In the data rows, the value 128 means zero.
The table, row by row:
[104 120 142 122 122 115 127 119 138 130 145 103 107 101 127 141]
[106 113 140 121 122 111 121 118 135 122 142  97 112 108 133 136]
[216 147  68 174 121 117 163 142  85  60  72 146 253 210 117 109]
[219 155  77 166 115 124 154 145  83  58  72 147 255 217 110  94]
[115 124 140 125 129 119 134 116 135 138 141 101 102 106 134 138]
[112 124 143 129 129 110 122 121 144 124 137 104  97  99 121 132]
[107 115 136 121 125 114 133 123 127 131 146  99 105 102 134 134]
[115 121 136 130 123 117 127 119 132 147 145 107 101 107 132 145]
[106 115 137 132 127 118 134 115 135 139 149  99 112 111 125 131]
[209 162  56 168 106 116 164 149  79  70  74 149 250 222 109  94]
[112 118 133 125 126 117 129 120 131 140 143  97 110 107 122 135]
[114 122 132 126 124 118 127 122 129 143 139 100 108 109 134 126]
[100 115 148 127 119 113 124 128 129 134 137 103 122 108 127 147]
[107 122 131 119 131 110 128 130 126 138 133 105 104 103 133 131]
[103 116 135 123 124 128 122 114 129 131 140 102 103  97 124 134]
[ 49 114 225  54 169 198  74 141 199 212 155 207   0  52 153 147]
[108 120 141 125 132 113 123 108 138 155 145 103 108 105 133 125]
[116 109 136 129 136 111 128 122 136 143 155  97 108 116 126 134]
[106 123 137 128 131 113 127 119 134 145 140 107 110 112 140 138]
[152 154 140  95 144 206 105 164 142 147  97 249 113 167 131 101]
[210 152  60 169 102 122 146 144  77  68  66 145 255 215 126  94]
[ 99 118 137 133 127 110 120 119 127 134 145 101  98 102 128 129]
[108 115 137 119 127 112 134 120 132 142 148 103 125 104 118 129]
[159 158 149 104 141 210 113 153 139 135  86 243 103 159 129 108]
[206 156  67 166 117 115 156 136  94  67  68 148 255 213 122  98]
[111 114 136 116 134 115 126 119 136 130 142 110 105 110 133 147]
[109 119 140 123 133 119 124 114 131 133 136 102 115 114 125 137]
[107 121 138 128 135 111 131 122 131 143 133 106 105 110 130 142]
[103 111 138 126 138 112 119 121 144 138 143 108 109 101 132 138]
[ 45 110 216  60 160 212  76 138 199 209 173 209   0  63 143 130]
[ 52 120 223  55 170 212  65 139 193 206 170 204   0  44 150 140]
[103 119 145 133 127 103 120 127 129 137 148 102 121 110 131 137]
[103 121 133 119 132 113 131 114 129 129 144 107 107 109 132 132]
[ 63 113 227  52 164 213  70 135 193 210 164 201   0  45 149 138]
[106 113 135 127 133 104 124 129 140 131 150 105 105 105 127 139]
[ 48 117 211  60 165 205  73 141 194 211 159 197   0  49 153 145]
[210 154  54 172 102 119 159 135  84  72  71 152 255 218 115 105]
[105 122 134 132 134 118 120 114 134 137 145 106 112 100 133 140]
[116 117 136 134 134 113 122 129 130 143 157  91 115 103 130 141]
[105 111 135 131 129 116 129 125 138 134 144  96 114 105 126 143]
[201 165  55 172 106 120 166 143  90  68  77 151 253 217 116  95]
[101 127 133 122 130 107 122 120 138 134 148  92 114 103 130 145]
[214 149  59 179 111 120 158 145  83  68  73 148 252 212 123  97]
[217 149  60 175 117 108 162 140  86  70  76 155 255 212 109 109]
[104 116 140 125 130 117 122 120 135 141 139 102 107 105 136 122]
[116 114 147 129 133 112 128 126 139 142 150 105 107 108 131 142]
[118 117 144 126 132 115 128 126 128 135 145 102 104 108 135 150]
[105 114 138 122 135 122 130 113 121 129 144 109 108 103 136 137]
[100 118 142 128 128 114 138 113 131 131 138 106 107 110 134 131]
[110 112 141 127 126 120 127 118 141 129 148 111 111 118 128 143]
[112 120 132 124 122 109 125 120 128 132 140 101 102 106 132 130]
[111 121 132 128 130 109 129 116 139 143 141 104 103 107 137 140]
[100 125 141 118 128 128 123 110 125 145 143  98 109  98 127 144]
[118 107 130 126 124 111 129 118 140 134 152 100 107 103 134 141]
[103 122 136 129 117 117 123 127 134 143 150 104 110 104 127 135]
[ 60 116 220  50 169 212  71 142 203 211 158 203   0  38 148 139]
[107 122 132 120 123 115 121 124 140 140 146 110 109 102 130 143]
[102 109 136 127 135 115 127 117 128 127 154 105 105 104 126 135]
[ 98 121 144 124 128 119 130 113 136 127 143 106 108 114 129 135]
[109 108 134 126 134 112 122 115 131 135 145 101 112 106 136 140]
[112 123 136 132 122 109 132 123 129 129 154  99 101 106 125 136]
[109 114 133 127 135 114 124 121 136 136 149 100 114 105 138 132]
[112 127 144 126 130 111 131 121 140 141 154 107 106 113 127 146]
[111 123 141 131 123 104 121 125 132 133 148 106 112 112 117 132]
[109 117 131 125 125 112 118 122 128 132 153 105 110 108 121 144]
[ 53 111 217  49 159 212  68 143 196 219 171 198   0  57 156 138]
[105 113 135 125 134 123 125 125 136 138 154 107 108 109 135 143]
[104 118 143 131 129 115 124 123 140 124 148  98 109 108 129 128]
[214 158  63 169 108 118 154 147  77  67  75 149 242 211 120 104]
[ 90 112 144 133 122 114 128 125 130 136 151 104 105 109 136 135]
[220 164  56 175 104 111 156 140  85  70  76 157 252 220 106  99]
[ 47 119 227  60 164 203  76 135 183 215 160 200   0  53 140 138]
[200 161  55 171 109 126 162 143  85  71  65 151 255 224 111 107]
[208 161  60 172 107 123 161 142  80  61  76 151 245 219 112 106]
[206 166  62 165 101 115 161 135  73  66  64 154 255 214 109  99]
[118 117 137 120 125 116 127 125 132 135 143  99 113 105 131 140]
[103 109 143 126 122 112 121 122 131 124 148 109 106 102 131 137]
[112 117 130 124 119 117 126 127 134 146 145 104 109 108 128 127]
[110 115 143 129 130 115 123 119 135 133 150 102 111  97 133 142]
[104 121 138 127 133 108 130 122 133 137 139 101 121  97 141 131]
[212 159  60 170 109 122 156 146  79  72  76 149 255 232 106 102]
[115 125 125 126 137 117 124 113 136 130 142 106 109 105 129 139]
[109 117 128 113 130 122 128 126 131 128 149 119 111 108 123 133]
[104 118 136 133 121 116 115 116 136 146 153 107 103 106 123 130]
[218 154  65 173 104 111 164 139  74  69  80 157 255 220 114 104]
[104 118 140 129 122 118 125 127 131 136 146  99 102 107 144 145]
[212 157  67 173 109 128 159 141  76  60  60 158 255 209 106 103]
[206 145  65 172 115 117 154 133  83  72  70 149 255 216 123 105]
[107 121 145 130 132 109 120 119 129 135 150 107 105 100 132 135]
[109 119 135 129 123 127 129 121 121 143 153 107 109 104 132 140]
[109 117 139 130 130 119 128 110 132 133 140 102 112 104 146 139]
[105 115 134 124 129 121 117 122 136 140 142 101  95 105 122 141]
[103 122 133 123 127 120 122 110 137 135 149 106 117 111 117 136]
[124 112 142 121 125 113 122 119 142 145 140 105 112 105 130 142]
[105 116 141 126 124 114 124 120 128 129 154 110 108 105 121 140]
[219 157  66 167 113 106 158 138  80  76  75 148 255 215 118  98]
[214 161  58 175 115 119 158 133  87  65  72 145 255 215 120  96]
[149 159 148  90 156 208 112 155 144 137  82 250 106 153 121 106]
[110 115 135 129 132 112 133 116 129 121 149 114 102 106 135 139]
[113 118 132 123 129 101 129 119 143 138 151  90 115 113 122 131]
[111 107 138 120 132 120 119 121 141 142 142  94 117 103 134 137]
[ 51 104 222  56 165 206  83 145 199 211 161 209   0  44 149 145]
[115 113 142 125 125 110 125 123 134 143 153 104 111 101 120 135]
[212 146  63 164 105 121 156 139  89  69  73 144 252 215 112 106]
[ 98 130 138 124 129 112 126 120 138 143 138 101 111 109 130 132]
[100 109 125 122 124 115 127 120 137 131 141 108  99 120 123 130]
[111 121 149 129 126 114 129 119 137 139 144 108 114 107 139 140]
[201 159  61 170 109 122 150 135  74  72  76 150 255 223 112 106]
[114 117 139 120 128 115 116 125 132 143 141 103 111 110 130 133]
[ 94 130 143 118 131 110 134 117 128 135 142 102 105 104 126 134]
[101 122 137 129 137 108 129 118 136 143 144 102  98 103 129 127]
[204 157  61 169 115 130 157 140  92  67  65 143 252 212 113 100]
[208 168  64 162 110 122 157 135  82  65  69 154 248 207 111 101]
[103 114 144 126 130 117 130 117 141 136 151 102 115 103 126 145]
[102 120 143 120 124 110 120 113 144 144 142  99 110 104 131 133]
[111 110 133 130 125 128 124 119 133 138 143 103 107 115 129 141]
[104 101 134 126 128 109 130 111 138 136 143 101 108 110 125 125]
[106 121 124 115 138 111 128 119 145 141 142 109 104 103 128 136]
[109 130 138 126 120 117 119 128 132 141 146 104  98 113 130 135]
[114 121 141 133 126 116 126 121 135 138 135 111 104 101 127 138]
[111 113 135 122 127 124 130 115 131 139 142 105 110 104 128 152]
[111 120 138 131 134 109 131 125 132 138 137  99 114 107 121 134]
[161 153 140  95 147 209 104 164 132 145  94 250 105 156 132 103]
[107 133 144 120 132 122 142 126 128 144 150 104 109  98 127 140]
[215 160  66 173 104 124 172 142  86  73  71 154 255 209 118 100]
[ 53 109 211  57 168 219  76 134 204 210 155 204   0  51 140 137]
[101 122 131 120 123 125 129 122 131 141 146 109 100 107 132 131]
[161 155 147 104 149 217 115 152 139 136  95 249 111 160 135 107]
[106 111 137 132 134 117 135 127 136 137 143 105 112 104 133 128]
[107 113 137 124 133 112 120 126 137 142 141  99 107 106 131 150]
[ 55 111 224  68 165 213  70 148 185 213 164 195   0  46 145 143]
[115 120 142 123 131 114 122 120 132 144 138  99 114 103 135 127]
[ 97 123 132 131 128 112 115 128 140 140 147 103 109 102 125 131]
[112 120 136 123 126 127 122 123 141 136 136 113 103 114 135 148]
[153 145 145  96 143 219 113 162 142 138  90 247 115 167 141 106]
[206 162  61 164 106 134 160 136  77  66  70 149 255 212 115  98]
[110 122 127 129 135 111 112 115 139 141 145 100 108 111 126 140]
[110 124 130 124 124 117 121 106 132 145 146 107 101 112 121 139]
[110 126 132 113 126 117 122 125 134 129 142 108 102 111 133 136]
[162 151 147 104 141 220 106 167 142 143  93 244 102 165 130 110]
[106 120 133 134 127 119 130 122 140 134 139 106 104 102 127 131]
[110 112 123 122 130 118 132 122 137 148 141 101 122 108 130 149]
[216 166  60 164 107 121 163 145  88  72  67 146 255 215 113  98]
[102 115 137 127 122 125 120 117 130 142 148 112 113 104 136 137]
[103 123 145 130 134 117 114 122 130 138 140 108 111 106 128 138]
[100 124 135 112 129 117 131 114 124 134 142 106 108 101 130 130]
[112 124 139 114 133 108 130 119 135 136 143 102  97 105 134 135]
[115 125 137 133 117 113 131 126 137 139 131  99 116  97 122 135]
[112 120 140 121 135 116 130 110 136 139 150 106 108 113 127 131]
[217 168  66 165 111 121 159 137  90  69  70 141 252 223 113  99]
[209 165  66 175 115 113 160 135  75  68  73 148 252 219 115 116]
[211 159  63 164 111 121 158 137  83  70  78 149 253 225 122  96]
[110 117 137 128 126 116 133 119 134 147 148 102 109 105 134 139]
[ 60 118 217  63 162 208  78 140 191 209 156 201   0  59 139 139]
[108 118 131 119 130 117 127 120 132 132 148 105 115 102 130 137]
[109 110 127 136 127 116 124 114 134 130 150 105 102 113 128 133]
[115 122 141 132 128 115 121 129 131 125 147  91 103 109 135 135]
[104 109 125 130 130 103 124 125 135 136 142 105 115 105 135 137]
[116 125 136 126 129 109 135 118 131 143 145  86 101 111 126 139]
[107 116 142 121 118 116 126 116 137 128 141  99 104 103 122 133]
[102 118 134 120 126 108 131 118 137 116 155 103 113 109 125 139]
[112 105 136 121 133 109 133 125 131 142 147 106 116 109 124 128]
[105 117 140 131 125 113 122 125 133 135 132 100 114 109 125 140]
[210 158  62 165 104 121 163 142  90  70  68 141 255 208 115  97]
[ 55 116 219  54 163 211  68 142 188 209 159 193   0  55 157 141]
[110 110 138 126 122 121 117 121 123 138 135 105 104 107 130 140]
[217 148  68 168  98 111 147 150  85  75  72 142 255 221 120 100]
[105 120 135 126 131 113 126 128 142 138 148  98 112 104 125 144]
[ 61 113 214  51 162 202  70 140 187 202 166 204   0  45 145 147]
[206 168  69 176 114 119 160 145  74  61  73 155 255 220 113 106]
[106 118 142 124 131 109 125 111 133 135 140  99 116 105 127 134]
[200 169  60 169 110 115 161 138  93  69  70 149 255 223 116  94]
[113 125 133 127 135 106 124 125 136 135 147 106 101 110 121 144]
[206 166  65 170 108 117 153 141  79  60  73 145 254 222 114  95]
[152 156 143 104 150 216 102 162 134 144  83 245 116 162 124 114]
[209 160  69 159 110 110 158 145  79  67  64 146 250 218 108  93]
[105 119 139 120 126 115 129 124 133 127 145 110 111 107 126 135]
[215 151  64 164 108 119 161 142  79  73  75 142 255 214 113 107]
[105 125 137 135 134 113 125 121 126 141 137 100 100 100 122 139]
[219 163  65 174 110 122 164 131  77  86  69 150 250 218 116 108]
[100 117 142 135 118 110 125 117 137 138 145 111 106 105 135 138]
[100 121 138 122 131 113 126 126 126 144 142 109 106 105 138 146]
[109 107 131 127 138 113 126 116 129 134 151  92 109 101 127 143]
[112 123 136 125 130 113 125 121 127 133 147 110 112 109 138 130]
[214 165  55 166 121 114 151 137  80  67  75 142 255 218 115 103]
[104 107 138 133 127 120 142 125 142 135 151 111 120 103 131 143]
[204 155  61 166 111 114 151 139  78  67  74 156 254 214 114 103]
[106 123 132 120 124 112 125 112 126 134 150  94 105 113 131 139]
[107 123 133 131 134 111 122 119 134 134 153 104 108 110 135 137]
[ 99 116 126 118 118 106 119 110 144 143 146 111 107  96 121 140]
[204 150  62 174 115 119 162 143  87  68  79 154 255 223 108  99]
[103 117 134 126 133 117 129 119 131 139 143 103 107 105 132 132]
[109 118 144 121 125 121 134 123 130 135 146  98 103 115 136 136]
[110 121 132 128 122 113 127 129 128 130 148 113 118 110 131 135]
[111 116 132 125 129 125 129 121 148 147 142 102 106 108 121 142]
[105 126 133 134 124 109 133 122 132 140 138  97 116 108 120 137]
[ 59 121 221  57 168 207  69 135 196 213 162 196   0  48 136 149]
[211 159  66 178 112 122 155 134  75  71  58 149 246 207 103 102]
[111 120 139 121 132 116 127 120 134 136 141  95 111 106 126 135]
[114 121 141 137 134  94 120 120 132 128 150 101 106 105 129 146]
[104 124 139 119 134 120 127 122 131 134 141 112 107 111 129 141]
Behind each row are 2 hidden switches, each 1 (on) or 0 (off), listed from the one that spreads the rows most. Each is on in fewer than half of the rows of the table.
Further rows, each followed by whether each switch is on (1) or off (0), in that order:
[ 50 108 212  58 158 210  76 133 196 199 165 195   0  50 144 125] 0 1
[219 156  65 174 105 114 155 130  79  61  79 140 255 214 107  98] 1 0
[211 150  69 165 110 124 161 143  86  66  72 158 253 216 117  93] 1 0
[103 121 136 135 137 122 135 108 139 134 153 106 101 109 134 135] 0 0
[ 99 120 128 121 122 119 124 118 136 131 155  97 109 105 129 135] 0 0
[106 122 141 124 134 119 138 124 140 139 147  99 113  99 133 137] 0 0
[106 119 141 130 129 118 118 122 130 135 150 102  98 106 128 130] 0 0
[ 51 113 209  48 157 217  69 137 185 211 166 204   0  48 157 147] 0 1
[210 162  55 178 104 114 171 151  91  58  65 157 255 216 114  94] 1 0
[212 157  59 170 101 113 157 142  77  58  79 155 255 215 111 106] 1 0
[104 115 131 125 121 115 139 124 130 142 155 102 108 101 124 142] 0 0
[116 120 142 122 127 107 122 109 129 126 144  98 115 111 125 133] 0 0
[ 55 123 217  54 159 207  83 143 196 208 162 192   0  37 156 134] 0 1
[104 112 137 126 119 112 132 121 137 133 149  99 106 111 133 135] 0 0
[108 129 139 126 127 113 134 116 133 131 149 107 111 103 141 141] 0 0
[106 115 145 130 129 122 126 118 129 137 159 102 113 102 130 143] 0 0
[116 116 137 123 134 109 123 127 133 134 133 104 109 102 130 127] 0 0
[205 156  63 175 107 114 157 132  89  62  69 148 255 217 118 106] 1 0
[114 122 139 118 124 111 124 117 129 144 150  99 114 112 131 132] 0 0
[108 116 134 128 132 117 123 129 130 133 141 106 111 102 145 141] 0 0
[101 119 132 124 121 111 125 120 131 139 136  97 116 106 126 131] 0 0
[112 117 141 123 127 113 119 118 134 138 140 106 107 109 128 134] 0 0
[113 110 136 128 130 110 135 118 139 140 144 103 114 101 133 138] 0 0
[109 116 143 122 124 108 127 114 141 130 141 106 108 114 131 140] 0 0
[106 112 142 124 132 122 134 118 137 146 143 102 105 110 121 145] 0 0
[211 157  65 179 111 112 147 135  78  72  68 149 249 215 112  99] 1 0
[ 53 101 225  43 162 208  78 140 188 206 158 186   0  46 141 145] 0 1
[ 56 116 220  54 159 201  71 144 202 203 163 200   0  43 148 137] 0 1
[211 167  58 168 111 123 161 138  85  66  74 144 255 214 118 100] 1 0
[115 115 136 125 128 112 128 120 128 136 135 114 106 114 128 130] 0 0
[215 165  69 179 107 118 152 147  86  66  83 140 251 222 110  98] 1 0
[ 62 115 215  49 163 208  68 145 186 201 165 192   0  52 154 140] 0 1
[ 52 112 219  47 164 208  69 142 185 209 166 206   0  60 151 153] 0 1
[ 96 116 132 122 128 107 123 130 133 142 144 103 107 102 128 134] 0 0
[ 59 118 214  60 161 204  75 143 191 212 168 190   0  47 151 148] 0 1
[102 117 140 123 138 124 114 116 143 132 139 104 116 109 132 145] 0 0
[110 121 143 133 128 105 115 114 141 149 137 107 116 101 136 133] 0 0
[105 121 139 125 130 111 112 126 136 136 152 106 104 107 135 134] 0 0
[106 116 138 125 132 124 132 123 136 137 137 110 106  98 119 137] 0 0
[ 57 121 222  59 161 210  78 145 191 209 168 199   0  51 144 138] 0 1
[106 110 141 127 125 129 114 121 128 139 147 103 103 110 129 139] 0 0
[ 62 108 222  54 157 214  67 134 200 216 161 201   0  54 144 147] 0 1
[107 120 132 122 132 113 122 123 130 129 132 106 112 105 126 144] 0 0
[116 117 148 123 133 124 131 123 131 137 148 101 104 101 138 131] 0 0
[107 109 128 119 131 117 129 114 142 134 149 102 107 114 132 141] 0 0
[111 115 129 127 124 117 124 109 136 135 139 104 111 116 118 134] 0 0
[167 151 149  96 147 215 105 160 133 135  88 241 102 156 137 110] 1 1
[160 149 144  89 158 207 113 157 140 146  84 253 106 169 136 115] 1 1
[ 57 107 216  62 169 211  74 130 187 216 165 189   0  55 145 131] 0 1
[111 122 131 134 128 120 125 116 124 139 140 112 109 104 135 136] 0 0
[108 118 132 124 132 117 132 128 133 149 150 104 105 102 123 132] 0 0
[109 124 135 124 130 115 122 130 131 140 140  98 117  95 136 127] 0 0
[100 115 137 135 124 123 137 129 135 136 150 105 109 114 130 134] 0 0
[159 153 145  97 144 206 114 159 141 149  90 242 114 157 136 103] 1 1
[108 112 138 131 124 121 130 126 129 139 138 114 111 100 129 147] 0 0
[200 168  61 169 113 116 158 155  82  68  58 151 248 229 113  95] 1 0
[ 56 120 224  51 160 208  63 136 196 210 157 200   0  50 144 144] 0 1
[112 122 141 116 125 108 130 123 132 149 141  99 118 108 136 135] 0 0
[ 55 107 225  50 168 206  73 146 193 198 171 193   0  48 146 137] 0 1
[110 124 134 129 124 113 123 127 140 138 141  98 113 106 130 141] 0 0
[102 117 134 130 129 112 116 120 136 138 145 105 114  96 131 136] 0 0
[108 115 148 121 138 108 122 117 128 126 140 102 115 103 135 142] 0 0
[110 115 139 125 128 112 129 122 131 132 141 100 113 105 135 137] 0 0
[109 124 136 125 127 102 131 125 138 142 144  93 109 116 139 140] 0 0
[211 168  73 172 102 116 152 138  88  64  76 155 251 223 110  97] 1 0
[219 157  68 174 117 109 162 142  92  65  73 153 255 224 120 109] 1 0
[104 113 134 127 126 121 134 128 136 140 140 113 114 107 128 133] 0 0
[103 120 140 134 131 117 124 116 140 137 146 100 107 101 129 136] 0 0
[100 124 143 117 135 113 124 121 141 140 152 108 104 105 133 127] 0 0
[111 108 135 117 135 118 127 122 129 135 139 109 105 105 123 134] 0 0
[106 118 135 128 129 114 125 119 145 146 147 104 107 110 132 136] 0 0
[205 161  59 173 115 121 151 133  84  70  77 145 251 216 108  99] 1 0
[105 120 130 124 122 105 139 124 135 133 138 109 106 116 135 139] 0 0
[102 112 139 129 121 114 128 115 137 133 146 112 103 114 134 135] 0 0
[213 144  58 168 107 116 160 134  82  71  73 147 253 215 112 103] 1 0
[114 119 143 125 137 121 123 122 126 129 135  99 114 101 131 136] 0 0
[214 160  61 177 107 125 165 139  91  65  66 149 251 209 111  96] 1 0
[107 123 138 134 128 113 120 118 130 134 147  99 114 102 129 127] 0 0
[207 160  66 175 101 117 156 138  88  67  71 148 255 216 118  95] 1 0
[209 153  61 170 119 120 162 131  87  68  71 146 255 215 105 106] 1 0
[216 165  55 175  95 114 159 143  84  60  72 160 255 217 121 100] 1 0
[104 108 121 121 125 108 125 121 133 134 143 107 109 102 120 143] 0 0
[106 111 134 135 132 116 128 117 134 138 143 106 110 103 121 141] 0 0
[107 123 131 127 131 121 126 127 128 140 144 106 106 108 133 135] 0 0
[104 116 135 133 128 115 122 129 131 139 148 109 115 107 133 131] 0 0
[216 158  69 168 107 112 159 133  89  69  73 148 249 216 116  97] 1 0
[210 161  57 161 107 127 166 143  81  66  74 149 255 224 112 101] 1 0
[103 124 133 128 125 122 124 115 134 142 142 102 103 121 131 137] 0 0
[104 121 146 120 133 113 120 113 138 130 142 110 111 118 138 134] 0 0
[100 108 132 125 125 116 130 114 137 143 139  99 118 104 119 136] 0 0
[103 111 136 114 133 111 135 124 134 142 140 109 110 110 133 132] 0 0
[101 113 126 121 128 114 129 131 137 137 154 103 115 109 136 133] 0 0
[ 98 127 131 129 132 112 125 114 135 137 147  99 112 110 128 138] 0 0
[105 114 134 128 126 117 135 127 133 142 150 105 108 114 130 144] 0 0
[107 121 142 134 141 100 128 123 139 146 151 113 117 108 124 137] 0 0
[110 123 138 125 140 104 131 123 133 141 149  98 108 108 121 144] 0 0
[107 115 146 122 127 112 128 120 139 133 139  95 111  98 127 134] 0 0
[ 63 111 217  53 166 217  74 144 189 208 161 200   0  51 154 135] 0 1
[101 114 134 123 131 116 129 122 140 133 148  96 101 115 142 143] 0 0
[111 126 134 121 133 116 119 127 137 148 141 102 108 117 133 138] 0 0
[114 119 139 133 125  99 122 121 126 134 150 108 107 113 135 142] 0 0
[204 162  67 174 104 119 159 138  82  71  79 154 255 209 111 105] 1 0
[215 152  62 179 108 119 153 145  79  65  72 146 244 216 106 102] 1 0
[111 114 138 124 125 116 125 114 132 149 141 107 108 100 123 136] 0 0
[221 153  59 168 110 125 165 136  82  74  69 154 253 206 116  97] 1 0
[217 155  72 169 101 111 164 137  82  73  71 158 255 217 116 109] 1 0
[153 159 143 106 154 224 108 164 150 133  88 239 110 158 134 108] 1 1
[105 119 136 126 129 120 127 114 128 138 148 102 103 106 125 134] 0 0
[ 63 112 225  50 162 213  83 136 196 200 159 205   0  54 150 136] 0 1
[212 162  67 161 121 122 155 137  86  77  63 148 255 211 113 105] 1 0
[107 113 143 125 128 111 129 120 132 127 156 108  96  98 124 140] 0 0
[216 167  62 175 115 122 156 141  75  65  67 144 249 211 119 104] 1 0
[ 98 122 131 124 134 122 128 124 137 136 140 103 111  98 130 140] 0 0
[ 50 110 212  45 164 215  83 138 188 203 160 201   0  54 148 137] 0 1
[106 116 137 123 130 118 122 115 131 136 150 107 105 110 127 130] 0 0
[207 158  61 176 112 115 154 135  89  65  77 153 251 211 119  93] 1 0
[111 122 126 128 129 101 135 125 141 134 142 101 110 115 123 147] 0 0
[106 120 140 118 138 113 122 131 134 135 147 102 113 106 128 141] 0 0
[113 115 139 129 130 127 126 129 134 141 149 102 113  96 127 136] 0 0
[106 106 134 125 126 114 124 118 136 143 141 111 116 109 129 136] 0 0
[110 121 139 127 121 118 130 119 139 142 141  96 113 105 119 137] 0 0
[ 57 119 211  62 162 216  76 146 198 205 169 201   0  48 147 144] 0 1
[224 162  65 171 111 117 161 145  80  62  74 149 255 217 105  98] 1 0
[215 150  72 180 103 118 176 147  80  67  81 149 250 220 110  91] 1 0
[110 122 144 116 120 118 135 124 127 136 147 108 103 106 128 140] 0 0
[ 97 126 130 126 121 115 125 125 133 138 140  99 111 100 131 129] 0 0
[117 117 141 133 128 120 128 111 134 132 134 112 107 111 128 141] 0 0
[110 114 131 126 124 115 122 122 142 142 141 106 104 106 133 143] 0 0
[223 156  70 175 117 129 153 139  85  66  80 148 250 216 121 100] 1 0
[109 119 128 122 131 111 136 128 128 141 144 106 107  96 131 144] 0 0
[108 110 136 113 123 111 120 117 131 135 143  94 110 108 119 137] 0 0
[107 119 136 134 132 111 123 113 123 141 150  95  98 106 134 143] 0 0
[ 99 100 133 120 125 111 130 119 139 132 155 107 114 102 136 139] 0 0
[109 114 144 129 135 111 134 126 136 132 146 110 104 106 126 131] 0 0
[112 116 138 120 131 108 139 121 127 142 156 100 121 100 130 132] 0 0
[109 112 143 125 134 123 134 125 139 138 142 106 117 110 124 133] 0 0
[108 122 129 126 131 115 121 118 122 133 150 106 105 103 128 138] 0 0
[101 119 143 126 123 115 129 123 133 131 144 104 109 108 138 125] 0 0
[103 116 151 113 120 110 127 116 130 135 153 105 115 100 131 129] 0 0
[107 119 137 119 126 108 128 117 133 141 129 100 102  99 130 138] 0 0
[203 163  65 170 109 112 162 140  80  59  63 142 250 223 106 108] 1 0
[209 154  55 185 115 121 156 145  73  69  73 159 255 214 118 104] 1 0
[210 155  63 168 115 126 169 144  80  57  74 151 255 210 118  97] 1 0
[212 153  55 177 103 121 158 148  72  79  68 147 255 215 111 104] 1 0
[108 118 139 123 130 118 118 117 134 143 140 105 102 109 132 135] 0 0
[215 170  52 169 104 118 162 142  85  65  71 150 255 216 119  98] 1 0
[217 160  61 175 108 124 150 140  88  67  82 151 252 217 116  95] 1 0
[115 111 141 124 133 105 122 108 140 134 155 109 111  99 138 139] 0 0
[158 159 145 100 142 214 116 167 143 136  84 241 106 165 127 106] 1 1
[222 155  61 164 103 124 153 137  91  72  80 132 250 224 123 103] 1 0
[ 99 117 127 124 132 120 124 115 138 148 144 104 107 105 127 140] 0 0
[217 159  61 172 109 123 165 144  71  76  75 142 255 210 108  95] 1 0
[ 50 112 221  47 155 207  73 141 185 207 158 200   0  52 159 142] 0 1
[110 117 139 133 123 107 124 115 131 134 144  95 101  98 133 141] 0 0
[213 163  59 164 104 122 163 137  76  70  73 143 255 222 114 101] 1 0
[106 116 136 127 124 118 126 119 139 133 142 111 110 101 133 139] 0 0
[213 161  64 167 113 115 157 148  74  68  78 148 251 218 114 105] 1 0
[102 129 132 119 125 117 133 125 135 134 153 106 105 104 120 129] 0 0
[120 106 144 126 127 112 130 120 133 133 145 108 107 114 130 140] 0 0
[157 143 143  99 135 224 110 150 134 132  89 251 117 149 129 105] 1 1
[112 127 147 128 127 123 128 123 134 138 149 112 109 104 133 137] 0 0
[ 49 105 218  48 171 198  84 144 196 202 169 199   0  52 149 145] 0 1
[113 120 138 123 133 112 117 117 135 137 136  97 109 100 139 128] 0 0
[213 171  65 174 101 121 160 130  87  59  71 155 251 231 125 101] 1 0
[215 161  59 179 107 114 160 143  87  67  81 143 255 217 112 101] 1 0
[113 121 142 125 132 114 132 119 133 139 149 104 111 112 131 137] 0 0
[102 116 143 121 127 117 123 133 128 140 144 101 119 105 130 134] 0 0
[116 119 140 132 139 114 130 119 128 144 148  99 105 108 133 134] 0 0
[206 165  61 163 107 113 155 139  87  70  80 143 249 208 116 103] 1 0
[101 114 146 129 121 112 128 127 144 137 147  99 100 107 135 132] 0 0
[113 112 134 119 125 119 129 125 139 131 148 110 109 109 130 139] 0 0
[106 117 134 115 121 112 119 115 136 142 150  90 108 103 139 129] 0 0
[114 115 140 125 128 122 130 105 139 132 144  97 129  99 140 136] 0 0
[208 162  62 166 104 120 165 144  84  66  72 152 245 209 114 109] 1 0
[112 120 147 123 133 118 117 112 142 123 154  93 112 109 134 137] 0 0
[157 155 143  99 139 225 102 157 136 151  95 241 100 164 127 107] 1 1
[106 121 139 124 126 112 123 123 133 136 150 108 114  97 128 137] 0 0
[ 99 112 140 129 127 117 123 124 140 132 152  98 111 114 131 132] 0 0
[ 98 116 131 121 128 120 132 122 132 144 142 114 105 110 130 139] 0 0
[111 122 137 126 125 124 130 113 139 126 133 106 118 111 133 141] 0 0
[ 59 124 220  59 161 207  73 139 186 204 159 192   0  47 141 153] 0 1
[219 168  55 175 112 127 161 130  82  73  71 151 253 220 115 102] 1 0
[111 115 141 127 128 117 124 124 134 130 143 105 101 112 123 144] 0 0
[107 118 139 124 126 115 127 127 138 135 145 106 104 113 131 138] 0 0
[108 124 139 123 132 114 116 119 138 141 148 104 116 111 143 138] 0 0
[110 115 134 119 134 113 127 112 126 140 153  97 103 110 138 134] 0 0
[219 155  58 168 107 129 155 138  80  72  73 152 252 224 118 106] 1 0
[ 94 122 134 120 136 110 123 124 129 148 152 107 114 100 130 137] 0 0
[218 157  64 170 113 121 155 142  83  66  69 142 255 215 121 105] 1 0
[103 124 141 131 132 119 125 124 136 142 140 104 109 107 131 129] 0 0
[118 111 151 130 132 106 127 112 131 131 132  97 107  94 122 136] 0 0
[ 48 105 212  53 165 216  84 136 184 213 165 200   0  54 149 138] 0 1
[211 159  58 177 116 115 146 135  82  68  75 147 255 213 120 109] 1 0
[ 59 120 211  47 159 208  68 141 187 207 161 203   0  55 145 145] 0 1
[211 157  68 167 113 109 157 136  80  62  68 152 253 217 121 101] 1 0
[103 119 127 124 136 117 131 115 144 146 152 101 104 105 120 139] 0 0
[111 118 142 129 124 112 125 123 139 132 142 104  99 104 130 148] 0 0
